In the data rows, 128 means zero.
Some points, one per row:
[ 92 198 130 107 145  87 140 212 128  90 149 127 128 107  90  97]
[159 137 167 107 139  87 119 128  23 113 149 149  45 107 102  49]
[128 154 135 149 116 107 128 128 149 149 107 123 149 149 150 137]
[ 86 113 152 107 149 149 111 107 128 146 128 126 128 128 147 155]
[161  73 107 149 123 170 138 107 107 100 149 149 128  86  82 123]
[ 80 146 119 149  86 170 105 128 149  92 170 130 107 128 126 151]
[199  55  88 211  62 149 174 107  86 102 149 183 191  45  47 180]
[ 87 159 189 128 130 107 153 107 149 184 128 131 149 128 162 149]
[167  84 163 149  69 128 116 128  86 104 170 107  86 107 148 103]
[ 99 135 153 107 141 107 127 128 149 150 107 113 149 149 156 137]
[133 102 124 190  82 170  78 107 107 124 128  80 170 149 201 138]
[120  87 115  86 161 149 113 128 149 102 170 104 107 128 135 114]
[103 131 172  86 179 128 147 149 128 132 149 105 149 107 137 128]
[121 130 141 128 131 128 131 107 149 132 149 127 107 128 135 130]
[161 109 157 128  95 107 119 128 149  94 191 120  86 107 121 105]
[ 64 145 128 107 142 128 106 128 107  99 128 126 128 107 120 150]
[158 156 129 128 113 107 144 107  23 116 128 165  66 149 102  79]
[ 94 137 108 149 136 170  98 128 107 152  85 134 191 149 145 150]
[111 178 124 107 130  66 165 212 170  58 128 130 128 107  78  92]
[164 141 139 107 123  87 142 107  44 115 128 160  66 128  99  71]
[137 122 156 170  99 128  63 149 149  85 212 109  86 107 136 104]
[146 149 116 128 147 128 120 107  65 136 107 137 107 149 133  99]
[108 110 134  86 183 170 117 107 128  96 170  84  86 128 139 103]
[ 91 145 161  86 144  87 187 149 149 146 107 167 149 149 121 133]
[138 100  94 128 128 107 101 170 149 138 128 106 149 149 156 127]
[116 167 167 149 114 107 159 107 170 153 107 146 128 107 127 142]
[178  75  94 170  91 149 138 128 107 115 149 155 149  86  91 143]
[139  98 134 107 153 149 120 128 128  94 149  62 149  65 124 111]
[111 135 179  86 189  87  85 149 107 171 149  59 107 170 186  91]
[149 153 168 107 171  66  81 149  44 118 170 143  66 107 105  29]
[166 147  80 107  93 149 204 107  44 132  64 167  86 170 109 129]
[125 116 117 107 144 128  93 149 128 132 107 100 128 170 155 108]
[ 93 104 153 107 156 128 149  65 170 211  64 163 149 149 175 202]
[134 136 137 107 149 128 109 128 107 124 128 109 107 128 127  89]
[109 183 134  86 171 128 142 191 149  70 170  63 170  65  96  83]
[152 171  66 128 111 149 178 107  65 132  64 169 107 191 115 125]
[105 183 183 149 120  87 143 128 149 180 107 139 149 128 142 139]
[ 58 117 147 107 137 128 117 107 107 148 107 163 107 149 144 173]
[106 131 145 170 104 149  46 149 149  83 212  98 128 107 160 122]
[109 133 163  66 195 149 109 107 107 131 170  72  86 149 156  91]
[106 102 115 128 127 170  83  65 191 166 128 125 128 128 164 180]
16 more points follow, each with its number after it:
[145 143 147 149 110 128 151 107 149 116 128 161 128  86 100 138] 0
[ 65 154 164  86 150  66 179 191 107 136 107 189 128 149 119 136] 1
[128 144  99 149 142 149 109 128 107 154  85 136 170 149 145 129] 2
[ 71 197 107 128 120 107 109 191 107  87 128 156 107 128  89 113] 3
[124 134 190  66 215 107  92 128 107 170 170  51  86 170 189  80] 4
[107 102 164  86 169 149 146  86 149 172 107 117 149 128 158 159] 5
[ 97 185 109 128 127  87 150 191 149  48 149 110 128  86  73  89] 6
[145 111 126 128 139 149 134  86 149 157 107 123 128 107 149 162] 7
[156 113 151  86 167 128 149 149 107  81 170  56 170  45 105  86] 8
[159  79  80 128 130 128 108 170 128 122 128 129 149 128 114 120] 9
[ 96 137 105 170 112 190  76 128 128 136 107 129 191 149 161 153] 10
[181 164 108  86 141  87 173 128  86 130 128 200  45 149  49  81] 11
[125 147 155 149 121 128 164  86 170 127 128 153 128  86 113 145] 12
[136 134 145 107 176 128 137 149 128  81 170  43 170  65 113  88] 13
[130 145 115 128 102 149 127 128 191 110 149 154  86 128  89 120] 14
[137 137 131 149  86 128 100 128 170  97 191 141  86 128 111 122] 15
Which of these numbered points is nearest to each point below, looking only along the 5 directions in which the first points spread most? Its number follows each.
[ 68 156 166  86 148  66 184 170 128 144 107 179 149 149 122 138] > 1
[ 93 138 142 107 167 149 118 128 128  99 149  77 149  86 125 125] > 13
[132 117 142 149  88 149  79 128 149  92 191 111 107 107 141 118] > 15
[154 157  85 128 140 149 153 128 128 152  85 163 128 170 109 131] > 2
[120  99 170  86 181 149 142  86 149 186 107 102 149 107 169 161] > 5
[ 90  95 196  66 181 128 155 107 128 180 128 138 149 149 165 152] > 5
[132 160  89 128 155 149 160 107 149 169  64 178 149 170  83 132] > 2
[177 102  87 190  86 128 143 128 128 118 128 147 170 107 103 157] > 0
[130 155 117  86 130 128 149 149 191 125 149 170  66 128  60 106] > 3
[170 110 103 170  60 149 154 107 128 111 128 143 107 149 121 142] > 0
[ 74 126 112 232  75 211  64 107 107 102 128 112 191 149 196 186] > 10
[111 168 133 107 161 128 133 170 149  72 170  74 149  65 100  88] > 13
[ 77 145 112 128 128 128 117 149 149  82 128 127 128 107 104 134] > 14
[136  93 126 107 153 149 110 128 128  96 149  63 149  65 124 117] > 13
[154  77 193 149  86 107  78 128  86 102 170  77  86 107 171  83] > 15
[167 124  64 170  91 107 110 170 107 123 107 128 191 149 124 133] > 0
[159 111 100 149 114 128 121  86 149 148 107 129 128 128 140 162] > 7
[145 113 129 149  90 149 110 107  86 125 128  98 128 149 175 116] > 7
[173  40  71 149 111 149 115 149 107 123 170 143 149 107  89 128] > 9
[150 100 128 128 130 170 146 107 128  98 149 153 107  86  84 121] > 9
[188 109  91 211  75 107 163 128 128 116 107 164 191  86  95 184] > 0
[117 133 165  66 204 149 101 107 107 135 170  64  66 149 164  87] > 4
[ 95  91 193  86 172 128 158  86 149 205  85 146 149 170 174 176] > 5
[152  83 124 107 143 128 127 149 107  63 170  62 149  65 101  87] > 8
[114  94 130  86 175 170 118 107 149  85 191 104  66 128 129 115] > 13
[113 123 142  86 183 107  81 149 107 141 128  55 107 170 172  91] > 4
[156 141  87 128 115 149 160 107  86 136  85 152 128 170 124 126] > 2
[150 162 119  86 166 107 135 149 149 147 128 177  86 128  63  88] > 3
[100 104 181  86 183 128 157 107 128 160 128 107 170 107 155 148] > 5
[108 142 135 128 137  66  92 170 128 174  85  83 149 191 189 120] > 5
[115 136 149  86 176 128  95 128 128 148 149  85  86 170 165  97] > 4
[ 99 108 105 190  67 190 120 107 170 111 107 113 170 170 176 185] > 10
[133 156 117 149 151 128  98 128 128 148 128 153 128 128 111 105] > 14
[119 160 184  86 163 128 116 128 107 167 128 101  86 149 148  95] > 4
[169  60  89 149 100 170 119 128  86 114 170 152 128  86  79 117] > 9
[104 131 159 107 163  66  81 170 107 182 107  65 128 191 198 108] > 4
[ 95 119  99 190  70 190 113 107 149 114  85 126 170 170 168 193] > 10
[123 113 137  66 200 170  91 107 128  93 191  72  45 149 145  80] > 4
[174 170 102 107 151 107 152 128 107 133 128 197  66 149  51  93] > 11
[ 81 124 109 190  76 190 122 107 149 108 107 123 170 170 163 187] > 10
[102 145 129 190 111 149  51 128 128 103 191 114 149 107 145 120] > 15
[172 121 120 107  84 128 172 107  44 118 107 154  66 149 110 109] > 11
[190 108  68 211  61 107 147 149 107 111 107 157 232 107  90 175] > 0
[155 141 135 128 118 107 130 128  44 120 107 136  86 149 132  84] > 11
[139  79 168 170  78 149  59 128 107 101 170  67 149 107 195 115] > 15
[108 163 204 107 162  87 125 107 107 200 149  91 107 149 168 105] > 4
[146 106 122 170  91 149 121 107 107 126 128 101 149 149 173 137] > 7
[145 162 116  86 159 107 150 149 170 148 128 183  86 128  49  96] > 3
[173 169 113  86 151 107 151 128 128 138 128 194  66 128  46  80] > 11
[161 126 147  86 153  87 192 149 107 125 107 132 149 107 118 105] > 3
[115 203 124  86 150 107 152 212 149  61 170  84 149  65  76  62] > 6
[118 132 156 128 130 149 143  86 149 125 149 138 107 128 135 135] > 7
[125 156 103 149 166 149 102 128 107 163 107 144 170 149 125 111] > 2
[ 83 152 182  66 165  66 191 191 128 134 128 183 149 170 120 124] > 1
[ 86 169 179  66 161  66 207 191 149 136 128 162 149 128 108 109] > 1
[145 133 153 170 105 149 169  86 170 112 149 172 107  86 107 162] > 0
[167  82 111 170 105 149 150 107 149 109 149 152 149  86  99 149] > 0
[108 173 169 149 112  87 161 128 170 164 107 148 170 107 133 155] > 12
[163  62 109 128 115 170 132 107 107  96 149 156 107  86  77 121] > 9
[153 116  63 149 111  87  87 191 128 139 107 115 191 149 142 125] > 14
[175  84 169 128  69 107 119 128  86  94 170 115  66 107 132 101] > 15
[162 100 110 170  54 170 144 107  86 118 107 114 128 170 158 147] > 7
[113 206 166 170  99  45 131 149 149 195  64 132 191 170 169 148] > 1
[ 81 123 101 190  65 190 121 107 149 111  85 136 170 170 157 199] > 10
